In the data rows, the value 128 means zero.
Some points:
129 176 136  71 151 110 129 140 105 127 128 128  84 166 144 144 155 168 154 141 144 117  97 137 123  84 136  72 121 115 145 145 105 155 154 151 184 178 154 153  85 146 133 102 192 127  95 149  97 141  92 122  93  98 122 144 141 143 141 131 133 145 134 125
160 111  94 202 194 143 158 123 141 118 169  83 144 114 255  84 126 195 185 127 105  93  96 124  66  47 120  87  80  69 155 178 165 139 160 159 138 186  97 130 105 102 183 106 142 205 217 109 190  39 181 133 188 132  56 109 103 157 158 107  83  84 171 102
167 165 154  99 130  88 158 115 165 121 125 207 170 151  89 134 170 109 169 119 150 104 145  96 115 187 112 107 162 147 148 106 174 157 130 100 131 103 145 161 117 150 157 139 109 141 190 121 105 150 161 100 134 139 116 128 225 134  66  57 124 100  86 187
140 120 145 135  78 102 168 121 114 142 149 131 125 135 162 106 175 126 154 132  72 132  79  71 126 121 142 121 112  67 130 125 142  85 162  95 127  75 125 116 107 112 111  93 193 157 123 193 102  79 133 181 191 144 104  99 129 101 143  93  79  55 132 115
 79  81 141 148 148 154 151  66 137 146 160 141 156 163 183  79 120 179 191 116 106  95 115 188 115 111 112 159  88 118 109 159 148 128 148  91 103 160 137 158  86 107  59 163 189 184 148 153 160  98  98  88 135 121 130 101 151 134 207 161 101  70 179 139
 62 145 115 150  91 122  72  76 138 211 139 125 145 124 209 129 106 164 122 163 100 145  76 165 110  81  81 146  73 170 113  63 122 136 125 187 108 147 134 143 124 172 172 145  98 130 127 134 168  69  87 128 209  93 141  95 102 131 174 125 152 135 151 118
172 150 107  86 113  61 186 138 111 117 129 116 112 138 132  91 168  58 174 148 164  95 166  55 154 194  49  95 184 212 104 134 153 103  91  95 147 120  97 158  99 106  84  91  81  80 149 127  99 147 112  91  66 118 171 139 103 161  85 118  57 175 105 162
139 149  98 155  94 182  42 135 100 149  88 146  85 100 100 130 119 149 185 128 165 162 124 140  79  87  88 165  96  95  89  94 153  74 170 146 121 141 131 158 158 146 193 127 108 163  64 156 136 161  81 117 178 122 135 178 132 118 139 110 115 148 156 115
174 100 147 143 103 134  98 142 100 135 154 149 135  95 146 183  85 130 103 169 136 205 114 163 164  92 153  95 152 103  76 132 173 152 157 145 143 147 147 114 119 121 150 134  99 101  84 116 128 123 141  92  98 153 144  89 116 195 126  71  89 118 128 125
 73 105 142 132 156  75 137 122 146 109 111 106  96 140 119 117  76 124 128 101 202 147 110 116 119 160 119 137 100 160 147 112 122 136 136  65 108 103 175 154 134 159 163 130 129 126 117 104 107 110 115 112 115 125 140 115 122 116  26 111  81  90  72 137
156 170 137 126 115  99 173 198 125 137 187  78 172 127 144 170 112 177 111 142 114  80 139 139 126 123 104 120 110  85  96 126 171 190 114  73 104 109  51 153 100 143 145 154 156 147 169 159  95 117 142 131 163 134 138 104 124 171 105 144 117 140 140 109
156  96 125 110 168 135 168  76 128  85 185 133 138 179 103 108 154  94 107  93 114 127 159 135 104 126 228 160 182 131  81 133 131 112 123 151 104 146 105 144 114 160 109 127 168 126 139  99 114 125 150 173 105 111 131 138  97 136 119 134 190 146 131 139
144 118 121  94 171 135 102  59 235  75 123 106 137 131 119  84  97 149 108 125  91  84 139 166 155 170 191 184 134 137 104  97  91 131 112 132  76 109 124  97  85  63 110  80 106 186  83 139 118 130 128  73 138 131  94 122 127 184 137 163 128 123 144 114
129  79 128  76  77 136 137 185 124 112 111 103 129 146 188 177 166  87 114 109 146 116 151 119 166 149 103 124 149 154 126  74 127 137 113 121 157 154 128 148 169 141 176 117 112 153 112 151 116 117 142 148 114 149 172 147 140 151 126  81 115 122 137 163
163 145 150 170  91 151 135 119 136  94  73 157 125 120 139  77 109 125  43  95 139 164 148 132  98 109 140 139 138 157 210 114 145  99 151 122 149 135 120 114 211 125 118 123 136  38  98 134 128 154 135 171 171  96 150 124 148 114 183 156 207 162 144  92
184 137 133 112 161 132 118 129 110 105 199 129 149 131 154 122 119 105 124 110  42  97 143 170 132 166 128 170 207 117 209 191 127  81 119  95 116 124 108 109 122 109 155 116 197 121 213 111 120  65 145 118  79 159 120 193  96 117  96 164 204 111 106 133
131 123 171 145 144 104 100 118 131 112 108 125 163 160 109 118 126 110 118 114 125 147 175 129 135 154 135 133 132 108 137 176 106 116 104 155 107 150 190  91 133 136 130 116 102 129 110 111 100  87 154 181 122  69 134  97 110  77 179 171 132 190 102 115
144 195  96 127 124 120 104 177  26 122  65 158 118  91 212 144 138 122 137 107 127 141  93 129  95  88 157 120 112  78  78 107  55 107 121  65 117 198  99 138 120 175 206 153  80 207 145  91 172 180 135 122 206 111 123 136  92 103  88  66 181 147 154 109
139 122 101 143 177 130 110 157 112 101 123 168 156  86 115 109 144 145 119 132  75 144 125 107 122 140 104 182 169  74 158 128  76 140  98 140 102 119 141 196 117 143  96  85 147  81 112 115 148  77 159 109  96 127 133 125 134 138 124 142 150  81 170 144
119 101  72 139 109 131 106 176 153 119 169 100  96 122 155 140 173 172 150 174 160 148 139  85 139 130 171  93 171 149 116 139 162 156  62 110  93 157 123 128 117 102 141 125 149 141 147  87 166 174 145 138 114 137 127 104 145 102 128  90 137 112  91  78
103  79  97 116 141  76 156 194  69 151 153 119 146 118 122 118 144 118 167 143 122 127  92 112 164 200 158  56 108 143 121 149 153 145  75 139 128 141 142 143 165 116 152 107  74 155 121 129  65 160 156 128 107 173  77 165 171 182  66 122 148 144  69 157
 92  47 123  82 165 117 102  99 142 141 116 137  97  99 109 177 105 142 131 127 170 109 138 121 150 124  79 118  92 122 195 123 186 152 102 163 100  55 155  70  50 116  61 171 121 103 121 178 137 159  82 150 117 126  52  78 120 160 163 117  98 115  63 114
 96 182  93 151 126 101 167 192 149  87 123 137 129 143 103 120 119  90  76 130  67 118 167 157 122  88 160 141 162 139 162 160 132  92 136 182  90 141 138 124 153 150  92 153 131 123 102  94 144 113 141 146 101 159 107 168  99  92 175 123 135 170 159 125
170 143 102 156 130 119 144  80 121 115 128 130 151  67  81 167 139 116  49 118 145 106 102 142  87 115 142 189 162 162 154 173 115 120 137 150 138 109 145 177 139 126  95  81 142 151 146 112  93 185 157 146  79 144 165 109 129  91 100 171 151 129 144  82
 67 150 155  85 163 139 111 157 152 195 143 140  98 101  60 172 137  89 122 184 185 118 135  97 105 193 120  55 126 169 116 131 139 137 111  90 160 134  63 103 166  98 124 150  99  97  91 132 146 123 149 112  84 136 175 128 148  97  83  98 138 193 105 133
121 130 139  86 100 183 107  70 163 128  96 107 171 117  91 133 108 134 130  58 138 149  83 144 155  83  74 103  63 120  94 113  86 126 129 160 122  87 146 105 131 110 109 162 113 125  96 147 174 141  99 173 116 181 138 135  86 130 153 137 126 138 109 145
 84 152 144 144  92 174  97  88 168 143 117  90 132 153 163 116 137 175 124 120  73 140  90  87 202  89 134 138 103  69 136 175 119 113 164 132 155 111 135 150 142 120 139 174 104 189 150 120 121  94  93 106  84  95 129 112 168 155 150 182  96 113 193  97
130 102 154 179 158 179 139  49 113  98 152 133 104 137 104 126 146 117  99  77  82  79 121 177 135  65 163 166 150 100 155 145  98 144 115 127 105 103 151 119 186 141  98 111 137  77 148 137 146 148  83 114 103  93 110 138  88  58 207 150 126 115 183 171
119 201 151 167  84 134 114 217  84 115  63 146 107  90  60 151 105 133 151 182 205 174 147 118 134 136 173 122  97 202 108 105 101 104 104 105 226 127 100  32 148 128 159 122  80  83 124 154 112 156 107 141 125 124 177 132 139 138 108  82 191 113 118 165
166  97  87 140 167 106 172 128 174  90 136 111 145 131 101 119  98  72 115 120 107 152 146 146 144 176 143 139 208 110 183 126  79  87 139 120 120 113  98 105 148 137  76 127 205 104 220 145  84 144 123 121 114 133 141 125 182  87 119 158  92 165  89 136
119 137 122 150  94 168 143 124  84 208 138  84  92 125 121 127 131 129 126 161 145 122 183 156  91 166 116  62 133 116 103  96  98 120 121 150 145  89 157 109 102 144 120 173 131 100  72  94  98 158 192 112 135 123 102 146 148 170  93 144  80 125 100 138
100 111 162  68  98 119 107 131 147 158  89 130 115 158  46 129 133 142 112  90 147 170 182  97 194 139 100 162  72 192  86  72 149 163 211 141 148 135 117  88 116 126  82 100  73 104 113  97 149 146 132 110 175 115 150 193 116  61 129 176 111  99 123 130
100 104 182 136 111 164 112 121 122 157  74 173 103 170  86 124  84  80 128 169 159 118 104 103  98 129  89 167  73 135  79 122 123 186 131 167 153 119 145 133 154  90 125 170 118  73  76 127 185 152  74 137 166 149 118 107  97 120 128 169 158 152 135 112
These points spread out most along one direction. Take the direction at right angles to it along which they spread out most. Then take the direction at right angles to both along which they spread out most. Go by this last direction. Where along it does each point below lie, from 0 to 99? 50 is the average, and the first point above lies past it. One standard deviation of the points above along it is 16.
129  79 128  76  77 136 137 185 124 112 111 103 129 146 188 177 166  87 114 109 146 116 151 119 166 149 103 124 149 154 126  74 127 137 113 121 157 154 128 148 169 141 176 117 112 153 112 151 116 117 142 148 114 149 172 147 140 151 126  81 115 122 137 163 62
156  96 125 110 168 135 168  76 128  85 185 133 138 179 103 108 154  94 107  93 114 127 159 135 104 126 228 160 182 131  81 133 131 112 123 151 104 146 105 144 114 160 109 127 168 126 139  99 114 125 150 173 105 111 131 138  97 136 119 134 190 146 131 139 41
156 170 137 126 115  99 173 198 125 137 187  78 172 127 144 170 112 177 111 142 114  80 139 139 126 123 104 120 110  85  96 126 171 190 114  73 104 109  51 153 100 143 145 154 156 147 169 159  95 117 142 131 163 134 138 104 124 171 105 144 117 140 140 109 74
144 195  96 127 124 120 104 177  26 122  65 158 118  91 212 144 138 122 137 107 127 141  93 129  95  88 157 120 112  78  78 107  55 107 121  65 117 198  99 138 120 175 206 153  80 207 145  91 172 180 135 122 206 111 123 136  92 103  88  66 181 147 154 109 75
144 118 121  94 171 135 102  59 235  75 123 106 137 131 119  84  97 149 108 125  91  84 139 166 155 170 191 184 134 137 104  97  91 131 112 132  76 109 124  97  85  63 110  80 106 186  83 139 118 130 128  73 138 131  94 122 127 184 137 163 128 123 144 114 38
139 122 101 143 177 130 110 157 112 101 123 168 156  86 115 109 144 145 119 132  75 144 125 107 122 140 104 182 169  74 158 128  76 140  98 140 102 119 141 196 117 143  96  85 147  81 112 115 148  77 159 109  96 127 133 125 134 138 124 142 150  81 170 144 46
 96 182  93 151 126 101 167 192 149  87 123 137 129 143 103 120 119  90  76 130  67 118 167 157 122  88 160 141 162 139 162 160 132  92 136 182  90 141 138 124 153 150  92 153 131 123 102  94 144 113 141 146 101 159 107 168  99  92 175 123 135 170 159 125 35
100 104 182 136 111 164 112 121 122 157  74 173 103 170  86 124  84  80 128 169 159 118 104 103  98 129  89 167  73 135  79 122 123 186 131 167 153 119 145 133 154  90 125 170 118  73  76 127 185 152  74 137 166 149 118 107  97 120 128 169 158 152 135 112 29
119 101  72 139 109 131 106 176 153 119 169 100  96 122 155 140 173 172 150 174 160 148 139  85 139 130 171  93 171 149 116 139 162 156  62 110  93 157 123 128 117 102 141 125 149 141 147  87 166 174 145 138 114 137 127 104 145 102 128  90 137 112  91  78 68
167 165 154  99 130  88 158 115 165 121 125 207 170 151  89 134 170 109 169 119 150 104 145  96 115 187 112 107 162 147 148 106 174 157 130 100 131 103 145 161 117 150 157 139 109 141 190 121 105 150 161 100 134 139 116 128 225 134  66  57 124 100  86 187 67
103  79  97 116 141  76 156 194  69 151 153 119 146 118 122 118 144 118 167 143 122 127  92 112 164 200 158  56 108 143 121 149 153 145  75 139 128 141 142 143 165 116 152 107  74 155 121 129  65 160 156 128 107 173  77 165 171 182  66 122 148 144  69 157 75
166  97  87 140 167 106 172 128 174  90 136 111 145 131 101 119  98  72 115 120 107 152 146 146 144 176 143 139 208 110 183 126  79  87 139 120 120 113  98 105 148 137  76 127 205 104 220 145  84 144 123 121 114 133 141 125 182  87 119 158  92 165  89 136 40
